In the data rows, the value 500 means zero.
Some points, each followed by its number:
np.array([571, 400, 447, 389, 610, 511, 587, 550, 732, 469, 646, 647, 710, 770, 786, 726, 482, 553, 285, 521, 237, 321, 523, 578, 394, 475, 615, 533, 532, 542, 374, 448, 423, 362, 410, 419, 348, 536, 478, 512, 573, 445, 618, 458, 549, 598, 365, 475, 550, 578, 586, 505, 421, 347, 664, 399, 558, 347, 643, 598, 662, 520, 711, 494, 387, 310, 503, 371, 402, 398, 419, 495, 466, 722, 670, 320, 487, 340, 327, 480, 274, 330, 507, 502, 509, 341, 610, 471, 470, 506, 331, 372, 345, 473, 416, 647, 534, 368, 558, 452, 480, 530, 380, 429, 575, 359, 423, 437, 261, 437, 618, 527, 517, 404, 433, 395, 543, 675, 533, 440, 666, 591, 384, 646, 443, 599, 402, 516]) 0
np.array([389, 454, 395, 396, 467, 589, 552, 366, 678, 296, 421, 503, 440, 378, 558, 448, 521, 721, 485, 599, 509, 581, 426, 448, 678, 483, 279, 660, 502, 808, 704, 822, 546, 610, 559, 263, 539, 568, 520, 565, 330, 453, 280, 524, 336, 433, 584, 520, 442, 355, 618, 662, 469, 555, 476, 529, 505, 620, 301, 582, 424, 481, 531, 525, 422, 376, 501, 416, 520, 464, 584, 376, 392, 479, 448, 341, 457, 477, 432, 381, 447, 376, 582, 390, 483, 422, 598, 525, 320, 354, 396, 303, 599, 492, 398, 642, 361, 502, 607, 565, 681, 395, 485, 407, 451, 344, 483, 386, 367, 592, 454, 531, 332, 555, 400, 470, 467, 240, 399, 454, 467, 430, 600, 386, 398, 487, 696, 510]) 1
np.array([559, 492, 907, 785, 747, 235, 485, 579, 458, 243, 518, 676, 644, 531, 431, 319, 549, 487, 593, 453, 538, 493, 600, 348, 495, 541, 422, 537, 455, 276, 556, 401, 599, 517, 436, 527, 335, 395, 403, 347, 561, 548, 492, 619, 472, 491, 663, 609, 558, 735, 358, 277, 400, 488, 595, 572, 665, 648, 496, 354, 400, 695, 266, 410, 499, 372, 398, 329, 470, 513, 489, 672, 698, 419, 535, 529, 566, 424, 493, 733, 467, 646, 456, 400, 405, 598, 346, 464, 560, 608, 577, 643, 592, 471, 647, 562, 532, 560, 411, 486, 367, 575, 556, 612, 549, 442, 441, 485, 439, 374, 362, 342, 210, 317, 518, 407, 402, 667, 526, 511, 643, 719, 693, 631, 575, 684, 746, 299]) 2
np.array([512, 396, 491, 422, 345, 433, 326, 492, 589, 458, 280, 586, 403, 480, 432, 715, 497, 492, 568, 707, 518, 659, 527, 402, 359, 602, 532, 585, 441, 655, 600, 665, 521, 557, 635, 367, 522, 362, 349, 293, 538, 529, 687, 508, 482, 582, 328, 437, 390, 366, 421, 657, 241, 510, 657, 465, 623, 314, 600, 587, 629, 600, 488, 334, 484, 299, 420, 313, 355, 441, 341, 474, 522, 599, 583, 502, 627, 429, 548, 470, 344, 366, 506, 503, 507, 604, 470, 550, 653, 445, 475, 434, 394, 580, 731, 424, 592, 521, 268, 366, 433, 600, 531, 598, 488, 593, 527, 545, 623, 324, 441, 359, 456, 456, 439, 436, 470, 645, 507, 467, 524, 594, 607, 618, 598, 530, 488, 437]) 3
np.array([152, 454, 505, 474, 617, 537, 614, 499, 370, 762, 574, 287, 398, 369, 396, 299, 288, 377, 698, 432, 565, 494, 575, 703, 603, 644, 499, 835, 643, 403, 267, 297, 484, 403, 415, 397, 612, 623, 605, 665, 453, 521, 493, 570, 742, 353, 490, 388, 663, 530, 630, 546, 405, 526, 401, 548, 452, 400, 646, 499, 604, 266, 547, 436, 321, 327, 419, 324, 520, 453, 483, 587, 554, 459, 469, 461, 549, 470, 509, 624, 514, 596, 494, 459, 477, 629, 515, 606, 331, 555, 428, 483, 309, 505, 264, 425, 364, 511, 739, 661, 539, 583, 465, 535, 412, 440, 382, 467, 639, 790, 587, 720, 480, 643, 386, 521, 361, 403, 415, 248, 379, 552, 470, 196, 505, 552, 533, 385]) 4
np.array([421, 485, 478, 478, 422, 631, 544, 459, 230, 504, 450, 297, 327, 486, 567, 356, 477, 508, 581, 433, 519, 468, 414, 693, 608, 549, 279, 754, 666, 367, 393, 346, 432, 451, 390, 446, 442, 581, 504, 558, 398, 449, 432, 374, 521, 445, 567, 507, 411, 416, 557, 451, 634, 493, 367, 604, 472, 456, 475, 455, 456, 484, 528, 540, 403, 561, 364, 446, 469, 443, 556, 436, 416, 399, 584, 448, 507, 511, 511, 346, 521, 405, 467, 583, 538, 484, 380, 397, 495, 422, 526, 447, 304, 567, 589, 453, 686, 454, 406, 410, 509, 858, 484, 780, 601, 408, 236, 521, 408, 536, 577, 565, 446, 455, 521, 485, 435, 264, 377, 536, 613, 425, 598, 545, 585, 308, 635, 547]) 5
np.array([512, 519, 394, 442, 536, 570, 580, 614, 586, 557, 404, 416, 361, 387, 596, 651, 622, 423, 750, 678, 488, 622, 337, 568, 525, 566, 486, 272, 496, 540, 517, 538, 596, 530, 658, 309, 642, 271, 732, 495, 454, 328, 835, 491, 642, 576, 508, 562, 357, 163, 480, 653, 519, 328, 391, 272, 163, 521, 402, 492, 421, 394, 552, 507, 664, 550, 572, 579, 428, 565, 316, 412, 477, 663, 429, 523, 380, 562, 450, 614, 560, 629, 475, 403, 426, 595, 462, 537, 506, 587, 300, 410, 209, 451, 606, 416, 382, 417, 539, 467, 546, 486, 456, 458, 406, 480, 683, 249, 611, 599, 423, 517, 302, 403, 320, 335, 488, 550, 328, 495, 502, 545, 593, 593, 382, 410, 593, 314]) 6
np.array([676, 531, 397, 451, 417, 345, 320, 469, 451, 517, 499, 431, 463, 391, 465, 544, 535, 400, 489, 506, 470, 476, 459, 221, 508, 491, 536, 492, 332, 525, 519, 528, 534, 517, 454, 582, 511, 382, 468, 390, 487, 473, 530, 545, 426, 538, 564, 574, 398, 400, 373, 513, 521, 576, 593, 467, 556, 431, 378, 484, 409, 699, 561, 428, 357, 600, 646, 672, 746, 676, 621, 556, 507, 469, 501, 570, 464, 626, 582, 381, 451, 382, 650, 707, 732, 497, 664, 625, 551, 472, 591, 554, 524, 670, 679, 717, 663, 495, 475, 485, 508, 653, 580, 679, 663, 517, 411, 424, 522, 516, 505, 514, 646, 479, 624, 564, 672, 626, 582, 487, 428, 448, 427, 544, 370, 470, 372, 610]) 7
np.array([395, 531, 604, 600, 736, 268, 497, 662, 519, 579, 523, 537, 546, 654, 608, 414, 472, 317, 771, 445, 382, 369, 513, 318, 463, 677, 489, 596, 356, 498, 590, 547, 289, 349, 137, 697, 556, 502, 675, 626, 501, 596, 426, 429, 425, 436, 566, 505, 213, 268, 405, 752, 634, 574, 401, 433, 342, 329, 315, 539, 403, 590, 282, 460, 671, 629, 495, 586, 665, 741, 671, 405, 417, 343, 522, 569, 621, 719, 818, 575, 538, 582, 463, 536, 493, 610, 342, 461, 661, 652, 519, 644, 452, 585, 522, 496, 528, 583, 691, 668, 494, 398, 712, 584, 552, 563, 545, 643, 521, 434, 366, 380, 693, 540, 561, 560, 697, 604, 596, 805, 463, 394, 475, 540, 653, 613, 393, 544]) 8
np.array([590, 548, 532, 556, 442, 444, 412, 297, 567, 356, 668, 495, 619, 497, 495, 523, 467, 625, 373, 587, 637, 653, 607, 564, 464, 312, 413, 338, 455, 430, 452, 429, 486, 493, 526, 357, 570, 387, 398, 352, 479, 609, 414, 449, 553, 605, 656, 690, 416, 530, 375, 347, 455, 474, 440, 690, 630, 516, 579, 470, 525, 627, 547, 596, 369, 266, 558, 381, 524, 504, 592, 695, 512, 630, 715, 641, 510, 570, 569, 489, 332, 376, 718, 568, 687, 541, 522, 547, 455, 535, 508, 533, 515, 412, 349, 446, 428, 444, 576, 508, 653, 438, 659, 569, 420, 598, 517, 545, 551, 455, 461, 452, 390, 550, 599, 585, 547, 428, 412, 482, 447, 502, 433, 541, 416, 431, 582, 478]) 9
np.array([641, 295, 613, 430, 633, 265, 422, 573, 716, 424, 293, 719, 510, 614, 734, 754, 689, 453, 546, 701, 271, 483, 428, 596, 521, 518, 649, 473, 441, 391, 339, 335, 564, 532, 432, 472, 526, 428, 650, 556, 574, 339, 477, 468, 344, 275, 466, 314, 489, 545, 496, 460, 600, 532, 699, 134, 325, 418, 320, 486, 371, 753, 438, 493, 422, 412, 766, 616, 680, 658, 537, 640, 584, 452, 586, 728, 495, 498, 498, 530, 402, 460, 671, 696, 737, 630, 542, 636, 460, 661, 331, 490, 554, 631, 428, 638, 571, 419, 746, 611, 579, 436, 883, 756, 565, 733, 419, 460, 418, 401, 397, 376, 682, 324, 585, 446, 662, 544, 649, 715, 441, 511, 460, 611, 568, 526, 408, 609]) 10
np.array([410, 334, 320, 252, 317, 439, 322, 575, 554, 614, 381, 339, 291, 484, 569, 421, 402, 426, 574, 494, 516, 502, 572, 511, 412, 736, 379, 475, 555, 376, 416, 364, 611, 619, 560, 602, 697, 615, 283, 428, 604, 671, 244, 250, 519, 454, 431, 414, 497, 587, 467, 384, 459, 535, 394, 539, 429, 306, 547, 572, 581, 531, 642, 488, 354, 667, 402, 543, 355, 284, 396, 477, 500, 338, 377, 453, 524, 450, 477, 273, 643, 440, 327, 624, 466, 459, 706, 624, 322, 499, 343, 375, 346, 502, 457, 491, 506, 447, 338, 365, 617, 480, 411, 406, 616, 445, 510, 412, 544, 480, 583, 531, 588, 396, 558, 471, 601, 480, 318, 357, 786, 469, 430, 473, 295, 445, 276, 578]) 11
np.array([495, 416, 489, 431, 629, 258, 420, 588, 313, 617, 495, 485, 484, 459, 325, 389, 424, 537, 610, 439, 490, 446, 465, 284, 500, 419, 142, 578, 383, 653, 664, 701, 423, 501, 541, 402, 578, 616, 391, 508, 592, 583, 373, 453, 389, 478, 309, 348, 627, 510, 405, 662, 154, 468, 577, 506, 581, 263, 564, 630, 637, 566, 550, 280, 373, 477, 434, 440, 370, 300, 461, 550, 629, 483, 448, 419, 610, 541, 643, 256, 628, 420, 346, 530, 422, 465, 672, 599, 446, 470, 736, 658, 609, 579, 570, 452, 474, 653, 467, 574, 53, 407, 573, 482, 382, 533, 600, 287, 373, 653, 365, 510, 506, 349, 343, 311, 501, 548, 400, 531, 533, 626, 656, 411, 305, 630, 551, 182]) 12
np.array([425, 550, 709, 692, 393, 592, 488, 334, 396, 325, 332, 465, 357, 443, 615, 479, 578, 706, 392, 624, 430, 541, 374, 277, 356, 516, 518, 620, 661, 252, 696, 471, 417, 444, 433, 369, 381, 496, 484, 479, 684, 552, 319, 700, 455, 311, 544, 397, 473, 580, 343, 475, 481, 462, 394, 311, 208, 562, 563, 508, 554, 476, 603, 435, 607, 378, 419, 362, 382, 503, 285, 494, 567, 540, 619, 448, 641, 486, 618, 498, 353, 395, 518, 341, 408, 453, 517, 471, 440, 569, 520, 568, 560, 232, 520, 416, 669, 440, 549, 496, 554, 753, 304, 545, 538, 313, 292, 545, 509, 482, 402, 431, 282, 269, 122, 130, 208, 462, 475, 400, 326, 770, 584, 458, 490, 719, 733, 417]) 13
np.array([631, 494, 571, 550, 335, 391, 285, 536, 444, 498, 438, 449, 421, 377, 427, 399, 423, 300, 557, 396, 572, 478, 488, 535, 629, 476, 490, 375, 409, 498, 401, 432, 548, 509, 602, 493, 630, 324, 329, 255, 441, 537, 460, 435, 428, 648, 667, 723, 408, 487, 467, 308, 459, 430, 720, 290, 505, 440, 500, 370, 411, 704, 535, 849, 586, 715, 709, 788, 601, 639, 471, 328, 303, 675, 423, 690, 71, 681, 272, 729, 700, 809, 569, 627, 617, 313, 379, 270, 618, 571, 394, 473, 406, 511, 432, 485, 372, 467, 554, 512, 549, 486, 576, 557, 602, 505, 462, 383, 713, 549, 621, 597, 564, 464, 410, 423, 607, 662, 449, 604, 675, 378, 595, 650, 664, 454, 446, 339]) 14
np.array([758, 605, 564, 623, 471, 388, 392, 555, 487, 526, 536, 430, 467, 398, 524, 474, 560, 394, 347, 531, 272, 353, 268, 737, 572, 286, 344, 598, 426, 566, 401, 474, 536, 440, 500, 401, 507, 461, 398, 398, 643, 628, 351, 424, 631, 403, 350, 324, 519, 605, 491, 373, 568, 574, 376, 561, 426, 576, 613, 527, 586, 398, 276, 484, 350, 281, 347, 241, 352, 342, 440, 542, 654, 564, 711, 351, 716, 242, 470, 642, 265, 436, 532, 242, 354, 611, 395, 505, 494, 379, 690, 561, 743, 327, 689, 406, 529, 601, 361, 474, 461, 485, 465, 459, 558, 483, 436, 568, 438, 713, 692, 733, 422, 699, 769, 787, 651, 314, 257, 478, 707, 271, 529, 481, 564, 370, 438, 452]) 15
np.array([544, 459, 527, 490, 529, 544, 552, 597, 464, 534, 479, 579, 542, 487, 417, 546, 550, 439, 561, 412, 483, 422, 403, 665, 649, 399, 478, 692, 408, 713, 581, 686, 537, 598, 568, 473, 383, 696, 535, 665, 475, 434, 555, 378, 335, 587, 550, 594, 424, 384, 580, 522, 615, 712, 620, 463, 585, 394, 349, 635, 490, 708, 632, 514, 589, 577, 748, 726, 704, 687, 543, 457, 467, 414, 420, 533, 508, 619, 618, 360, 511, 412, 645, 594, 658, 396, 589, 488, 528, 304, 551, 382, 491, 568, 295, 441, 445, 500, 511, 504, 548, 494, 419, 431, 293, 526, 543, 623, 480, 452, 465, 461, 627, 544, 663, 626, 665, 421, 513, 623, 529, 402, 435, 630, 496, 351, 317, 647]) 16
np.array([428, 707, 668, 765, 519, 502, 512, 592, 491, 427, 588, 686, 702, 733, 669, 528, 499, 679, 371, 395, 537, 461, 493, 389, 371, 340, 537, 318, 664, 430, 687, 573, 442, 506, 494, 715, 541, 478, 581, 543, 425, 439, 511, 551, 423, 549, 643, 644, 534, 590, 530, 467, 649, 402, 640, 502, 653, 588, 363, 421, 351, 564, 607, 532, 554, 637, 672, 709, 645, 704, 631, 529, 505, 330, 376, 286, 451, 508, 460, 563, 572, 600, 512, 584, 563, 398, 470, 403, 607, 650, 635, 727, 757, 626, 573, 613, 688, 655, 507, 602, 502, 401, 420, 353, 600, 291, 542, 509, 311, 281, 618, 436, 453, 365, 615, 488, 554, 645, 711, 598, 649, 543, 531, 609, 813, 551, 439, 545]) 17
np.array([456, 401, 624, 520, 610, 411, 506, 757, 522, 391, 500, 530, 530, 628, 721, 502, 663, 529, 520, 321, 373, 276, 374, 393, 296, 488, 513, 385, 729, 362, 621, 490, 508, 577, 519, 669, 615, 630, 650, 708, 420, 437, 572, 474, 599, 536, 517, 537, 564, 489, 568, 549, 626, 394, 480, 621, 600, 458, 393, 490, 426, 403, 563, 745, 405, 583, 500, 550, 469, 487, 631, 521, 367, 550, 501, 492, 361, 623, 486, 462, 597, 543, 569, 615, 623, 402, 480, 410, 398, 582, 480, 542, 533, 496, 328, 547, 615, 468, 569, 525, 647, 393, 543, 449, 574, 479, 560, 492, 268, 325, 253, 256, 377, 500, 656, 591, 628, 468, 538, 377, 351, 681, 399, 482, 456, 500, 502, 501]) 18
np.array([478, 631, 597, 661, 433, 425, 398, 434, 496, 472, 718, 263, 484, 330, 423, 252, 274, 537, 474, 349, 829, 638, 796, 584, 628, 370, 374, 708, 642, 427, 411, 393, 237, 229, 276, 544, 512, 493, 605, 576, 739, 643, 650, 565, 476, 565, 395, 467, 549, 532, 323, 420, 439, 305, 385, 659, 539, 778, 505, 509, 509, 499, 372, 521, 488, 300, 490, 356, 379, 387, 341, 621, 714, 457, 318, 555, 724, 309, 522, 549, 510, 537, 279, 272, 209, 555, 534, 569, 629, 749, 494, 702, 433, 438, 721, 590, 589, 492, 463, 468, 532, 490, 384, 393, 632, 279, 419, 740, 456, 477, 442, 450, 289, 708, 446, 595, 383, 508, 551, 642, 462, 575, 455, 716, 645, 670, 710, 499]) 19
New points follow, each followed by the numbers of its three nearest points above by angle, nearest first.
np.array([537, 400, 584, 487, 206, 545, 311, 412, 487, 551, 461, 396, 402, 340, 426, 522, 450, 498, 592, 690, 519, 660, 467, 528, 562, 265, 466, 397, 489, 524, 477, 498, 191, 328, 339, 563, 692, 452, 372, 373, 482, 604, 312, 414, 346, 317, 554, 409, 247, 348, 432, 579, 574, 516, 552, 529, 582, 253, 521, 633, 601, 594, 536, 476, 604, 669, 498, 613, 605, 545, 561, 415, 508, 379, 427, 318, 433, 651, 581, 570, 690, 682, 348, 472, 382, 626, 412, 527, 365, 501, 495, 497, 453, 505, 585, 456, 375, 620, 566, 622, 581, 459, 588, 546, 405, 488, 520, 339, 559, 602, 543, 578, 474, 450, 356, 372, 541, 492, 306, 530, 573, 476, 458, 554, 287, 289, 526, 420]) 14 11 12
np.array([520, 568, 534, 572, 475, 597, 555, 613, 262, 620, 488, 547, 523, 571, 442, 540, 454, 503, 555, 517, 485, 499, 626, 433, 492, 381, 491, 462, 341, 502, 603, 566, 434, 473, 355, 617, 432, 706, 522, 669, 557, 420, 261, 348, 336, 273, 551, 366, 394, 464, 488, 574, 598, 657, 340, 346, 192, 446, 405, 617, 518, 578, 457, 356, 504, 351, 531, 416, 408, 390, 390, 628, 627, 573, 500, 608, 572, 498, 555, 548, 335, 415, 650, 436, 555, 476, 496, 479, 490, 553, 571, 605, 572, 362, 455, 509, 491, 520, 519, 520, 397, 476, 441, 436, 633, 574, 603, 366, 539, 309, 364, 308, 487, 421, 533, 474, 423, 536, 534, 347, 380, 603, 486, 390, 517, 555, 511, 525]) 13 8 12
np.array([663, 535, 234, 335, 610, 554, 623, 563, 693, 555, 378, 563, 454, 481, 414, 450, 617, 486, 228, 495, 323, 368, 385, 262, 613, 637, 478, 335, 617, 447, 654, 562, 486, 507, 643, 429, 602, 440, 428, 405, 659, 726, 630, 674, 495, 642, 373, 511, 636, 525, 249, 442, 261, 340, 486, 645, 632, 658, 604, 387, 496, 351, 307, 491, 689, 626, 215, 393, 387, 449, 569, 306, 289, 598, 619, 520, 487, 518, 505, 505, 668, 622, 561, 414, 491, 548, 332, 423, 349, 327, 430, 298, 412, 403, 568, 241, 435, 488, 250, 335, 653, 270, 529, 328, 504, 648, 695, 436, 503, 666, 526, 615, 590, 322, 553, 421, 690, 355, 229, 616, 629, 155, 744, 589, 519, 560, 265, 295]) 15 6 11
np.array([352, 614, 624, 667, 584, 562, 609, 540, 562, 328, 656, 657, 727, 689, 518, 471, 556, 733, 392, 404, 498, 433, 597, 239, 459, 445, 546, 524, 495, 679, 664, 718, 385, 375, 344, 497, 376, 557, 667, 652, 529, 463, 523, 764, 639, 377, 456, 385, 449, 474, 464, 567, 566, 432, 628, 376, 511, 405, 446, 417, 407, 424, 439, 249, 531, 485, 453, 470, 525, 467, 520, 408, 498, 494, 460, 329, 681, 305, 488, 503, 452, 463, 482, 488, 478, 666, 464, 596, 526, 457, 658, 587, 608, 539, 777, 533, 629, 752, 525, 682, 314, 576, 388, 472, 539, 465, 461, 340, 668, 567, 699, 660, 598, 466, 375, 411, 407, 460, 424, 413, 483, 477, 473, 289, 383, 274, 531, 414]) 17 12 13
np.array([435, 515, 583, 573, 872, 441, 739, 482, 697, 374, 448, 464, 433, 400, 549, 381, 614, 406, 568, 392, 431, 374, 406, 569, 411, 462, 237, 573, 196, 533, 337, 412, 427, 354, 385, 412, 330, 483, 618, 569, 271, 487, 575, 490, 628, 655, 734, 784, 505, 339, 684, 493, 494, 510, 310, 704, 509, 474, 441, 336, 338, 461, 425, 574, 520, 425, 527, 475, 414, 408, 433, 398, 436, 798, 609, 690, 562, 465, 531, 509, 383, 417, 503, 398, 435, 391, 538, 445, 446, 484, 401, 413, 435, 397, 532, 470, 354, 408, 441, 410, 577, 510, 445, 463, 363, 473, 599, 491, 643, 777, 576, 712, 610, 654, 470, 578, 482, 314, 461, 510, 381, 413, 338, 211, 319, 575, 425, 640]) 4 1 15
np.array([411, 534, 639, 621, 430, 508, 446, 370, 383, 315, 587, 550, 596, 415, 181, 498, 516, 574, 499, 440, 597, 527, 513, 408, 538, 510, 520, 534, 437, 501, 640, 589, 498, 532, 435, 769, 409, 550, 324, 412, 547, 618, 649, 508, 565, 767, 465, 668, 407, 498, 350, 297, 387, 479, 700, 553, 747, 458, 605, 421, 525, 704, 590, 740, 380, 575, 581, 611, 697, 686, 801, 693, 598, 318, 441, 485, 376, 712, 582, 653, 639, 712, 391, 549, 461, 450, 308, 321, 682, 703, 534, 688, 528, 452, 625, 604, 861, 449, 357, 375, 379, 731, 519, 703, 875, 463, 460, 259, 417, 423, 391, 390, 457, 365, 438, 377, 552, 448, 388, 590, 400, 574, 639, 571, 470, 411, 665, 367]) 2 17 14
np.array([435, 523, 577, 573, 435, 646, 564, 535, 487, 614, 445, 486, 458, 570, 538, 637, 533, 506, 608, 478, 498, 473, 545, 494, 405, 408, 700, 540, 532, 617, 446, 543, 721, 729, 669, 593, 486, 670, 482, 607, 394, 432, 440, 317, 415, 657, 539, 647, 386, 440, 621, 501, 708, 650, 535, 538, 572, 357, 436, 671, 571, 597, 547, 587, 312, 427, 673, 559, 733, 621, 824, 857, 715, 300, 498, 602, 450, 657, 587, 534, 549, 558, 636, 771, 766, 803, 529, 754, 497, 358, 488, 384, 438, 396, 308, 374, 552, 339, 491, 393, 541, 542, 466, 505, 470, 704, 639, 588, 553, 397, 530, 449, 550, 603, 479, 553, 530, 537, 615, 565, 370, 552, 456, 542, 526, 461, 560, 458]) 16 10 7
np.array([726, 432, 602, 521, 446, 383, 371, 303, 495, 532, 672, 284, 468, 206, 426, 340, 317, 401, 514, 531, 567, 574, 522, 532, 581, 371, 527, 639, 453, 637, 526, 612, 515, 509, 497, 379, 535, 361, 572, 454, 636, 541, 358, 534, 436, 229, 523, 324, 348, 276, 348, 569, 681, 514, 389, 338, 222, 457, 260, 412, 275, 518, 438, 440, 305, 453, 622, 552, 520, 469, 505, 449, 531, 465, 451, 405, 636, 561, 684, 466, 486, 466, 485, 467, 470, 663, 494, 619, 556, 449, 385, 377, 398, 536, 538, 432, 451, 522, 466, 493, 516, 290, 524, 352, 541, 652, 657, 573, 639, 529, 388, 453, 298, 684, 523, 625, 452, 512, 506, 515, 489, 618, 533, 405, 529, 618, 671, 426]) 19 1 8
np.array([488, 520, 525, 530, 497, 570, 552, 582, 531, 613, 372, 653, 519, 556, 377, 568, 597, 552, 549, 610, 429, 527, 453, 643, 442, 559, 342, 559, 620, 448, 507, 475, 502, 366, 441, 292, 122, 581, 427, 499, 427, 495, 621, 549, 553, 447, 535, 485, 411, 280, 613, 400, 448, 633, 616, 484, 602, 425, 461, 329, 356, 449, 462, 595, 421, 458, 632, 555, 481, 546, 515, 399, 434, 493, 434, 450, 508, 617, 609, 452, 463, 433, 296, 376, 292, 327, 362, 265, 711, 783, 333, 592, 448, 609, 336, 496, 464, 494, 495, 490, 514, 278, 497, 321, 569, 471, 594, 549, 745, 525, 550, 542, 435, 397, 447, 412, 324, 190, 283, 633, 518, 412, 534, 441, 510, 267, 597, 420]) 6 5 1
np.array([281, 686, 630, 726, 619, 689, 729, 366, 525, 225, 588, 832, 803, 778, 433, 655, 649, 769, 536, 640, 650, 716, 602, 528, 551, 535, 672, 425, 394, 388, 516, 437, 526, 532, 557, 577, 588, 214, 521, 313, 313, 395, 518, 328, 391, 677, 666, 759, 310, 388, 595, 569, 511, 522, 600, 535, 643, 419, 457, 607, 546, 615, 344, 511, 736, 581, 388, 479, 469, 565, 435, 341, 337, 625, 482, 655, 502, 638, 637, 567, 504, 552, 563, 457, 516, 453, 341, 337, 464, 521, 401, 438, 619, 420, 421, 533, 497, 562, 651, 639, 644, 431, 717, 622, 590, 580, 521, 220, 350, 400, 448, 408, 487, 331, 544, 418, 576, 520, 531, 401, 629, 452, 570, 524, 521, 414, 435, 516]) 17 9 2
np.array([699, 610, 633, 681, 496, 190, 259, 265, 646, 265, 666, 646, 732, 414, 478, 678, 552, 646, 607, 798, 516, 721, 509, 411, 707, 461, 557, 713, 517, 577, 600, 604, 320, 379, 241, 740, 474, 698, 609, 719, 478, 423, 425, 334, 311, 439, 691, 593, 476, 482, 608, 759, 485, 711, 411, 450, 359, 477, 255, 594, 402, 635, 491, 423, 649, 448, 312, 334, 515, 588, 548, 622, 497, 475, 494, 464, 561, 490, 550, 626, 527, 605, 504, 437, 468, 382, 511, 415, 475, 313, 548, 390, 434, 375, 484, 445, 569, 592, 558, 591, 550, 525, 491, 513, 307, 531, 353, 500, 398, 458, 324, 369, 368, 397, 549, 474, 596, 577, 522, 423, 495, 523, 717, 687, 695, 553, 480, 299]) 8 2 1
np.array([249, 635, 374, 508, 556, 650, 654, 280, 418, 545, 720, 496, 669, 641, 340, 543, 337, 630, 526, 485, 741, 672, 673, 604, 230, 486, 566, 548, 586, 265, 579, 397, 593, 640, 629, 528, 393, 444, 373, 368, 390, 544, 407, 586, 556, 450, 557, 509, 585, 664, 423, 344, 528, 497, 553, 568, 620, 604, 581, 300, 419, 511, 375, 474, 401, 358, 445, 361, 417, 358, 500, 622, 658, 424, 617, 503, 560, 344, 411, 630, 478, 574, 415, 386, 370, 844, 378, 661, 621, 556, 481, 531, 578, 527, 482, 612, 344, 533, 570, 570, 438, 398, 493, 409, 449, 356, 435, 458, 547, 449, 460, 449, 562, 442, 651, 559, 629, 466, 432, 732, 672, 427, 540, 501, 596, 517, 337, 540]) 2 19 9
np.array([410, 506, 429, 456, 278, 632, 435, 526, 274, 617, 506, 503, 507, 492, 268, 491, 342, 522, 313, 425, 493, 441, 559, 337, 415, 592, 576, 575, 598, 471, 512, 489, 396, 421, 403, 685, 594, 754, 550, 717, 633, 729, 458, 505, 601, 393, 494, 417, 390, 523, 430, 544, 579, 657, 280, 584, 361, 561, 520, 506, 518, 481, 579, 583, 544, 302, 601, 435, 730, 706, 522, 656, 606, 565, 491, 532, 407, 633, 549, 717, 340, 544, 638, 357, 500, 339, 537, 410, 614, 499, 338, 367, 401, 748, 288, 608, 264, 439, 577, 505, 633, 506, 508, 514, 481, 420, 463, 623, 390, 332, 449, 374, 491, 488, 361, 404, 438, 515, 482, 455, 455, 562, 507, 666, 472, 464, 479, 630]) 4 13 19
np.array([399, 303, 563, 412, 415, 495, 432, 500, 541, 396, 333, 744, 561, 584, 326, 540, 691, 674, 415, 406, 376, 337, 355, 661, 672, 308, 358, 470, 253, 682, 334, 502, 616, 583, 604, 587, 748, 479, 568, 534, 375, 472, 358, 657, 394, 643, 660, 718, 428, 361, 690, 509, 699, 532, 650, 461, 611, 676, 291, 475, 344, 520, 384, 573, 514, 354, 674, 523, 605, 517, 556, 510, 620, 520, 397, 696, 551, 523, 581, 696, 470, 623, 518, 526, 528, 691, 394, 566, 617, 508, 410, 430, 504, 490, 489, 546, 463, 477, 635, 575, 590, 622, 771, 822, 558, 484, 273, 407, 717, 604, 579, 611, 709, 488, 461, 471, 539, 432, 394, 582, 568, 544, 356, 339, 317, 340, 472, 498]) 10 14 16
np.array([450, 657, 308, 473, 485, 649, 609, 522, 350, 555, 416, 489, 427, 492, 396, 720, 573, 347, 564, 427, 480, 427, 567, 495, 466, 644, 811, 384, 633, 614, 432, 527, 631, 613, 573, 739, 574, 658, 503, 618, 385, 417, 474, 415, 479, 663, 582, 680, 357, 420, 748, 718, 669, 693, 443, 549, 487, 422, 418, 550, 478, 391, 565, 532, 682, 726, 364, 559, 754, 796, 846, 508, 480, 394, 602, 344, 388, 675, 571, 684, 588, 699, 466, 544, 512, 473, 201, 257, 677, 474, 465, 445, 232, 622, 561, 283, 667, 372, 326, 305, 440, 650, 536, 655, 594, 759, 526, 437, 515, 424, 437, 414, 657, 429, 457, 424, 529, 723, 573, 491, 481, 579, 459, 546, 486, 643, 443, 366]) 8 14 16
np.array([465, 312, 423, 305, 511, 493, 499, 377, 314, 494, 683, 354, 524, 422, 614, 408, 303, 361, 762, 493, 685, 627, 539, 414, 595, 671, 572, 434, 420, 450, 270, 320, 412, 350, 359, 476, 554, 443, 400, 383, 217, 292, 428, 354, 478, 296, 694, 487, 562, 635, 558, 458, 625, 471, 576, 544, 608, 611, 456, 528, 484, 543, 526, 387, 483, 456, 427, 425, 496, 487, 500, 441, 445, 486, 693, 440, 447, 577, 514, 398, 524, 444, 414, 484, 427, 374, 692, 547, 310, 264, 558, 357, 599, 214, 544, 382, 527, 417, 379, 365, 584, 442, 452, 415, 561, 610, 601, 522, 458, 449, 422, 426, 624, 556, 440, 502, 365, 546, 666, 681, 515, 490, 517, 486, 494, 580, 495, 616]) 11 5 4
